(in the rows, 128 means zero)
Each named move below is a turn or a mirror, shown by a few rows before and after it. Which moves, in which order, take the first row of each later pair to the second? The first pair is answered.
Z_825:
[ 46 194 159 101 135 124 163 115 118 110 158 122 116 151 163 126 143 154
  99] -> [ 89 119 215 134 145 132 134  97  65 131 147 128 136 144 117 172 145 158
 140]
[139 106 125 137 131 141 102 114 126 149 129 141 140 125 146 108  97 116
 145] -> [132 130 108 130 130 139 108 120 139 145 131 141 136 125 156 100  94 115
 140]
[142 178 113 100 131 105 126 152 152 109 105 134 108 147 129 157 132 136
 124] -> [165 130 149 115 133 109 109 138 123 115  95 132 119 145 101 185 136 130
 145]
[139 119 140 140 126 103 125 101 155 114 112 107 142  94 135 115 121 106
  92] -> [140 117 145 143 128 106 119 100 152 118 108 106 146  94 131 119 120 105
  92]
Z_662:
[125 141 120 147 129 141 127 117 145 131 157 157 122 147 143 130  99 151
 156] -> [119 145 128 150 133 137 131 116 138 127 160 158 120 150 137 141 105 156
 154]
[124 133 127 129 113 114 136 135 138 117 129 120 130 123 121 134 119 128
 117] -> [130 128 123 128 115 117 128 131 140 120 133 121 128 121 121 125 115 125
 119]
[150 135 110 147 134 153 112 117 132 155 139 150 111 141 127 134 113 125
 144] -> [146 136 125 153 134 147 115 108 128 155 138 150 112 147 121 146 120 131
 148]
[145 128  71 116 119 151 124 173 129 118 130 136 115 151 134 110 112 133
 145] -> [127 121  91 137 123 158 105 125 131 153 136 152 138 126 164 103  92 128
 145]
Z_616:
[130 127 119  93 116 100 128 159 114  97 111 126 117 156  79 134 149 131
 137] -> [117 121 144 135 115 134 103 110 104 152 150 172 116 151 123 142 116 131
 179]
[127 157 148 150 127 117 154 109 118 137 153 130 108 151 125 155 121 135
 136] -> [136 160 140 134 125 107 162 126 120 115 134 115 105 158 112 158 133 139
 125]
[177  97  95 117 129 114 108 137 169 118  79 110 141  81 122  82 139  96
  82] -> [161  97 117 154 132 143  87  88 157 177 113 159 142  73 164  87 101  99
 121]
Z_96:
[141 112 167 116 102 129 111  87 147 141 129 150 140  89 131 106 100 117
 128] -> [124 117 145 101 115 150 108  97 131 147 136 160 139  99 146  86 100 123
 143]
[118 126 138 141 133 146 131 108 114 150 142 144 134 140 148 135 121 135
 147] -> [114 127 155 140 134 142 140 108 107 146 144 137 128 144 139 148 126 138
 149]
[124 117 122 100 124 117 126 152 110 115 115 100 142 119 103 113 136 134
 128] -> [129 114 129 101 124 115 123 151 116 117 115  99 147 119 102 117 132 132
 122]
[ 75 161 151 115 149 107 140 140 142 126 136 136 124 129 144 151 139 134
  91] -> [ 89 151 156 131 143  98 137 135 163 128 128 132 135 112 138 155 127 123
  86]
Now pairs of rows:
Between the rows of a pair lie 2 to 3 moves.
[138 128 109 164 112 139 118 113 147 155 133 155 122 134 143 127  97 144
 119] -> [168  96 109 147 113 126 116 142 143 133 102 127 135 117 107 126 118 133
 115] : Z_616 Z_825 Z_662
[154 136 151 148 104  92 158 152 117  81 110 113  94 140  70 186 154 133
 119] -> [126 152  81 142 106 133 112 115 182 147 127 135 133  83 175  85  97  96
 107] : Z_825 Z_662 Z_662
[149  81 187 171 135 134  87 126 101 106 100 157 147 126  74 144 100 132
 161] -> [102 193  87 132 125 137 130 177 170  83 122 160 108 150 130  85  89 134
 123] : Z_662 Z_616 Z_825
[146  93 143 171 135 142  99  91 122 181 133 135 143 104 150 133  96 120
 149] -> [196 101 124 164 113 116 135 154 131 123 116 116 108 129  84 167 124 124
 142] : Z_662 Z_662 Z_96
[111 158 109 123 136 134 151 168 102 108 167  91 147 163 149 131 170 158
 119] -> [156 108 155 161 130 113 140 143 100 112 145  82 163 133 106 173 173 139
 125] : Z_825 Z_96
[103 148 140 138 136 124 118  99 153 154 129 117 146  94 154 106 102 109
 101] -> [115 161 146 119 127  97 153 140 141 105 118  92 122 125 101 139 139 128
  88] : Z_662 Z_616 Z_662
[ 94 190  84 106 137 143 148 128 170 128 133 140 144 115 185  93 118 134
 108] -> [128 161  90  85 141 117 152 164 158  84  92 101 150 112 128 109 154 125
  92] : Z_825 Z_616 Z_825
[ 96  77 137 117 142 145  87  84  75 146 157 144 142 129 161 112 135 127
 157] -> [107  83 148  96 140 112 124 122  66  85 136 110 125 154 106 144 178 144
 136] : Z_662 Z_616
[157  70 179 148 147 115 119 122 111 125 114 120 139 116  64 166 146 132
 143] -> [ 70 179 159 159 138 122 147  98 149 148 167 157 108 145 145 147 116 138
 126] : Z_825 Z_616 Z_662
[150 166  86 103 120 147 115 122 176 120 129 107 154 132 135 111 140 126
 120] -> [127 170  96 103 128 165 109  97 150 143 152 126 153 150 155 116 138 139
 143] : Z_96 Z_616
[129 125  86  88 135 110 144 154 144 124 135 120 144 108 135  96 118 128
 122] -> [128  95 133 115 145 115 125 103 122 156 134 127 166  89 144 112 107 125
 138] : Z_662 Z_825
[149 135 118 161 124 145 120 125 122 136 144 155 102 142 153 166 118 150
 154] -> [141 140  76 114 132 144 122 155 127 113 127 128 105 143 154 122 134 149
 137] : Z_616 Z_662 Z_96
[ 82 133  93 141 132 170 135  79 137 156 166 147 136 136 211  84  95 120
 139] -> [ 68 145 102  86 143 130 186 121 117  72 133  88 121 174 149 110 161 146
  97] : Z_96 Z_616
[137 163 155 119 142  91 142 140 107  93 126 122  99 167 102 166 149 145
  98] -> [179 150  80 124 120 116 111 166 162 118 113 134 116 133 138 105 105 105
  98] : Z_96 Z_662 Z_96
[142 149  79 151 104 124 134 152 179 129 111 137 122 116 140 113  96 122
 121] -> [128 152 155 168 106  98 161 131 143 112 120 130 112 137 102 170 122 144
 124] : Z_662 Z_662 Z_662
[150 169  99 146 100 140 119 131 165  88 101  93 117 103 153 107 111 120
  69] -> [118 170 119 153 115 157  98  82 143 120 125 112 129 100 187  98  97 128
  85] : Z_96 Z_662
[139 146  77 137 119 161 123 140 135 151 153 170 103 154 158 116  98 132
 163] -> [148 110 126 156 123 160 116 114 100 158 151 172 106 150 132 155 103 135
 176] : Z_825 Z_662
[ 96 122 168 142 145 152 122  87  80 148 160 153 117 159 147 144 122 152
 162] -> [105 156 189 166 124  95 153  82 146 127 141 127 114 133 121 167 118 130
 104] : Z_825 Z_96 Z_96
[112 102 196  91 139 133 128 132  69 119  82  93 155 139 124  92 183 157
 130] -> [ 76 149 161  93 136 159 120 107 104 160 117 127 154 132 197  55 149 152
 130] : Z_825 Z_662 Z_616
[145 103 156 137 133 107 156 188 127 106 151 148 111 168  91 168 139 142
 109] -> [151 120 138 145 122  97 158 193 169 109 143 148 111 151 104 153 129 126
  89] : Z_825 Z_96
[111 157 183 158 161  78 162  93  97 112 147 124 118 130 139 154 127 139
 122] -> [150 124 170 147 154  85 161 137  80  90 131 115 113 139  97 167 139 143
 138] : Z_825 Z_662 Z_825
[129 181  91  88  96 112 133 141 131 119 147 132  72 165 128 136 123  89
 118] -> [161 127 120  90  97 105 127 148 104 107 122 118  86 161  80 166 141  90
 128] : Z_616 Z_825 Z_616
[149 139  86 121 106 141 129 180 153 128 163 149 116 129 131 117 125 125
 140] -> [138 144  89 108 111 152 128 175 137 128 170 154 115 145 132 117 133 133
 148] : Z_825 Z_96 Z_825
[105 104 137 140 160 150 123  88  90 131 129 115 167 138 141 113 131 131
 127] -> [ 92 148 100 112 152 138 150 120 113 107 130 105 148 159 138 103 147 132
 107] : Z_662 Z_825 Z_662
[117 166 141 165  98 146 138 113 115 148 156 162 104 178 153 144 114 127
 157] -> [187  84 142 148 103 145 102 144  97 136  98 129 141 139  98 137 132 108
 154] : Z_616 Z_662 Z_825
[146 145 104 127 130  87 148 135 194 166  71 110 123  97 133  88  92 121
 123] -> [163 102 139 156 134 100 123 106 164 192  80 128 134  89 126 112  81 119
 155] : Z_616 Z_825
[120 178  84 137 146 122 137 151 182 142 114 133 133 134 141  86 126 113
 113] -> [131 122 163 173 153 126 107  94 134 179 113 142 161 114 125 128 117 118
 142] : Z_662 Z_825
[155 111  78  98 115 130 122 181 143 104 107 119 131 121 119  94 135 112
 120] -> [150  78 107 130 120 167  92 143  98 151 136 156 138 124 135 111 114 120
 168] : Z_825 Z_96 Z_616
[163  95 134 128 125 119 124 147 131 120 108 124 135 140  95 145 126 146
 116] -> [153  95 137 145 124 146 107 125 117 152 129 147 141 143 127 139 108 148
 142] : Z_616 Z_96
[ 97 195 106 113 122 104 172 133 174  91 126 109 113 136 139 126 127 121
  70] -> [ 92 187 125 156 118 132 148  89 177 145 153 152 121 128 177 133  90 113
 103] : Z_96 Z_616
[ 92 144 146 102 173 112 185 105 127 132 162 140 146 148 125  87 143 150
 113] -> [ 99 137 151 100 170 104 184 116 128 117 153 133 153 146 109  85 154 148
 112] : Z_825 Z_616 Z_825
[ 94 158 113 140 116 120 171 128 104 123 142 148 142 135 148 102 160 135
 133] -> [128 118 122 148 117 133 155 133  77 129 142 154 141 140 124 121 159 137
 159] : Z_825 Z_662 Z_616
[150 105 147 152 120 125 127 106 125 154 122 133 127 101 138 132 109 121
 134] -> [132 143 109 132 117 109 142 130 153 132 117 117 116 106 146 105 114 120
 107] : Z_825 Z_616
[ 77 110 205 136 138 140 121  94  53 139 176 117 135 180 110 156 125 159
 175] -> [123  98 218 141 126  79 142 117  99  98 129  67 142 148  52 177 144 133
 122] : Z_96 Z_616
[188  82 136 149 135 116 134 132 130 110 102 107 128 102 115 163 137  95
 116] -> [144 162  89 128 126 115 162 148 170  95 130 121 101 128 159 138 131 101
  97] : Z_616 Z_662 Z_825
[119 175 129 117 127 103 159 135 154 123 103 127 117 144 109 144 134 109
 106] -> [120 157 161 146 123 115 148 116 126 144 116 150 114 150 107 172 124 120
 137] : Z_616 Z_662 Z_825
[151 161 142 127 100 111 129 137 186  91 132 125 122 120 129 123 156  87
  76] -> [146 157 127 140  99 144 104 119 181 130 155 157 121 116 169 101 121  81
 106] : Z_96 Z_616
[161 161 113 218  89 126 154 152 207 145 131 156  96 115 146 177  98 107
 106] -> [188 129 128 213  92 114 155 171 189 119 113 141 100 118 102 195 117 108
 112] : Z_825 Z_662 Z_616
[123 162 140 123 119 101 169 149 121 107 130 113 105 161  95 164 162 143
 119] -> [ 94 182 130 142 119 126 160 121 127 140 161 146 100 165 142 152 131 142
 133] : Z_825 Z_616 Z_825
[186 128 130 198  82 116 149 148 165 117 125 153  87 123  94 191  99 114
 149] -> [125 154  89 141 105 168 145 173 100 117 164 176  69 184 132 158 116 154
 190] : Z_96 Z_96 Z_96
[ 63 193 100 101 133 144 142 134 136 128 129 143 103 148 179 103 129 103
  88] -> [114 101 198 130 140 122 129 113  65 117 104 120 119 142  92 179 166 116
 109] : Z_96 Z_825 Z_616
[ 92 158 168 154 147 128 166  80 148 145 118 122 138 159 176 105  84 123
 113] -> [142 105 183 155 147 124 174 130 100 108 100 102 126 186  99 154 121 139
 135] : Z_662 Z_662 Z_825
[180 104 118 169 121 130 119 145 152 126 139 123 113  94 128 159 114 130
 148] -> [160 117 126 179 127 127 111 115 164 139 147 129 122  85 150 153 103 120
 140] : Z_825 Z_662 Z_825
[140 118 165 154 137 133 112  95 129 150 139 138 134 116 134 153 114 128
 132] -> [146 140 129 116 134 106 139 141 153 104 112  98 131 122 110 135 141 127
  90] : Z_616 Z_825
